The rows of T fall into 3 groups, and each row is roughly a mix of its group's hidden directions; some rows fit no group.
T, 89 rows:
1; 4; 2; -34; -9; 41; -4; -6; -52; -12
-1; -19; -4; 48; 12; -46; -2; -25; -17; -5
5; 16; -7; 12; 24; 47; 25; -12; -40; -16
57; 5; 20; -10; -15; -9; -40; 1; 12; -1
21; 4; -27; 5; 25; -45; -36; -3; 23; -12
-11; -18; 41; 0; -35; -31; -24; -28; -8; 11
34; 0; -16; -13; 31; -2; -32; 9; 39; -25
-26; 49; -15; 11; -7; 28; -11; 30; 8; 21
19; -27; -1; 33; 11; -38; -10; -38; -17; -16
8; -5; 12; -7; 0; 5; 29; -33; -59; 12
1; 39; 37; -9; -22; 30; 16; 13; -27; 18
20; 13; 10; 37; 13; -43; 34; 15; 17; 8
-19; -47; 6; 10; 12; -51; -4; -12; 13; 11
3; 40; -32; -2; -18; 45; 23; 5; -3; -18
1; -11; 14; -7; -33; 11; -50; -27; -26; -18
22; -52; -14; -26; 5; -29; 20; -12; -9; -15
-6; -26; 14; 48; 10; -49; -2; -8; 1; -4
7; -4; -19; -7; 21; 47; 0; 21; 46; -13
-2; 25; -2; 20; -26; -45; -18; 10; 31; 27
-4; 0; 1; -17; -20; 55; -10; -7; -40; -17
-2; -10; 47; 40; -2; -17; 9; -10; -33; 18
19; 3; -14; -18; 4; 57; -21; 4; -14; -32
-33; 3; 10; 13; -13; -4; 53; 4; -17; 34
5; 17; -57; 5; -14; -45; -4; 2; 0; 8
-33; 58; 0; 7; 6; 31; 1; -14; 12; 1
-29; -2; 14; -19; 4; -2; 58; -2; -30; 16
-6; 17; -28; 36; 3; -10; -41; 19; 36; -6
33; -26; -21; 18; 2; -24; -44; -3; 20; -21
-33; -28; 30; 6; 3; -19; 36; -11; -28; 20
38; -9; 30; -30; -7; 28; -8; -32; -22; -10
-1; -3; -6; 49; 12; -34; -30; -18; 23; -18
-20; 53; -11; 5; 6; 31; 8; -30; -22; 7
-28; 23; 11; 5; 3; 8; 41; -20; -43; 20
-10; -39; -16; -12; 25; 32; 25; -16; -16; -32
-36; 43; 15; 46; 2; 4; -7; 6; 5; 16
6; 12; -49; 38; 8; -23; -29; -4; 9; -16
8; 33; -10; -15; -13; 57; 20; 7; -14; -18
4; -3; 15; 16; 3; -8; 23; -36; -57; 12
15; -28; -29; 12; 35; -34; -33; -13; 11; -10
14; 12; -18; -50; -9; 39; -11; 18; 24; -8
12; 27; -2; 24; -5; 18; -55; 7; 31; -6
19; -55; -4; -3; 8; -43; 10; -10; 1; -17
31; 55; 8; 14; 1; 25; -29; 11; 0; 4
-25; 0; 18; 20; -31; -30; 16; -17; -39; 23
-13; 47; 26; 21; -30; 22; 24; 7; 2; 19
27; 16; -18; 39; 8; -48; -19; -4; -3; -16
-1; 17; -57; 16; 23; 29; 13; 20; 6; -10
-5; 3; -45; 26; 22; -22; -9; 9; 45; 3
26; 2; 43; 9; 10; -47; 22; 7; 18; 9
-8; -11; 34; 37; 5; -26; 19; -19; -37; 15
19; 15; -25; 55; -3; -30; -17; -3; 2; -18
22; 6; -13; 19; 28; -51; -4; 8; 36; -1
1; -2; 50; -17; -2; 16; 30; -29; -32; 4
-13; 47; -21; -1; -4; 34; -26; 21; 26; 4
22; -3; -14; -25; 18; 45; -27; 9; 22; -30
0; 24; -2; 1; -37; 2; -18; 15; 58; -3
-30; -6; 22; 7; -15; -46; 23; -11; -4; 37
-6; -8; -12; -39; 2; 60; -16; 1; -8; -14
-15; -13; 11; -41; 14; 42; 24; 16; 26; 13
18; -33; -41; -13; 30; -2; -23; -9; 4; -32
-9; 7; 25; 21; -5; -5; 61; 16; -4; 24
31; -17; -19; -19; 21; -2; -49; 4; 22; -23
17; 32; -38; 4; 3; 23; -29; -37; -12; -12
-18; 13; 26; 28; -26; -19; -4; 4; 50; 19
52; 5; 10; -20; 33; 3; -12; 14; 20; -29
11; 11; 0; -58; -4; 42; 9; -13; 5; -12
-12; -27; -28; 4; -11; -24; -10; -3; 56; -16
-6; 11; -15; -10; 0; 50; 38; -4; -32; -20
3; -21; 6; 9; 13; -62; -26; -1; 1; 24
16; 8; -36; -18; 34; 42; 1; 21; 16; -18
41; -12; -19; 3; -13; 5; -52; 22; 14; -4
17; 43; 1; -4; -24; 36; -18; 16; 33; -12
-12; 23; -1; -5; -16; 52; 42; 1; -16; -12
-17; -34; -46; 9; 23; -15; 25; -21; -13; -16
8; 2; 30; -34; -5; 28; 31; -24; -37; 6
40; -2; 45; 16; 5; -22; 5; 9; 35; -11
28; 26; -9; -19; -20; 11; -40; 21; 36; -11
32; 4; -20; 1; 6; 14; -51; -6; -4; -39
32; 41; -32; 1; -6; 21; -29; 10; 21; -17
1; -37; -6; -47; 7; 30; 11; 1; -21; -27
-2; -35; -11; -25; 22; -12; 18; -9; -53; -1
-27; -8; 31; -26; 10; -3; 54; -19; -2; -6
1; -2; -15; -45; 7; 50; -20; -1; -20; -18
-20; 53; 8; 17; -8; 35; -19; 17; 9; 17
-17; -13; 15; -24; -13; 65; 10; 6; 8; 1
-4; 41; 14; -9; -25; 39; 30; 10; -26; 7
17; 21; 17; 19; -3; -39; -42; 10; 21; 26
30; 35; -6; -30; 9; 49; -14; -5; 6; -8
-19; -56; 5; -40; -9; -20; 12; 2; 1; -4
Here is one row of each group, with its name. Which group are the others in?
-22; 18; 9; -41; -5; 30; 42; 14; -13; 16	U
28; -13; -18; 14; 37; -2; -44; -9; 23; -21	R
-2; 0; 48; -12; -22; -3; 28; -6; -44; 12	W

29; -9; -10; -48; -5; 25; -20; 3; 30; -23	U
17; 2; -7; -6; -8; 59; -22; 0; -17; -34	W
-6; 6; -28; 41; 2; -31; -12; -10; 45; 0	R
27; 17; -4; 28; -4; -44; -17; -12; -35; -18	W
-32; -24; 6; 9; 7; -10; 47; -16; -37; 11	R
-6; 38; -9; 50; 11; -13; 18; -13; -23; 21	R
23; -6; -45; -27; 6; 22; -19; 4; 14; -37	R
4; -10; 6; -39; -4; 15; 43; -11; -43; 11	U
24; 25; 27; -4; -17; 45; -28; -1; -23; 16	U
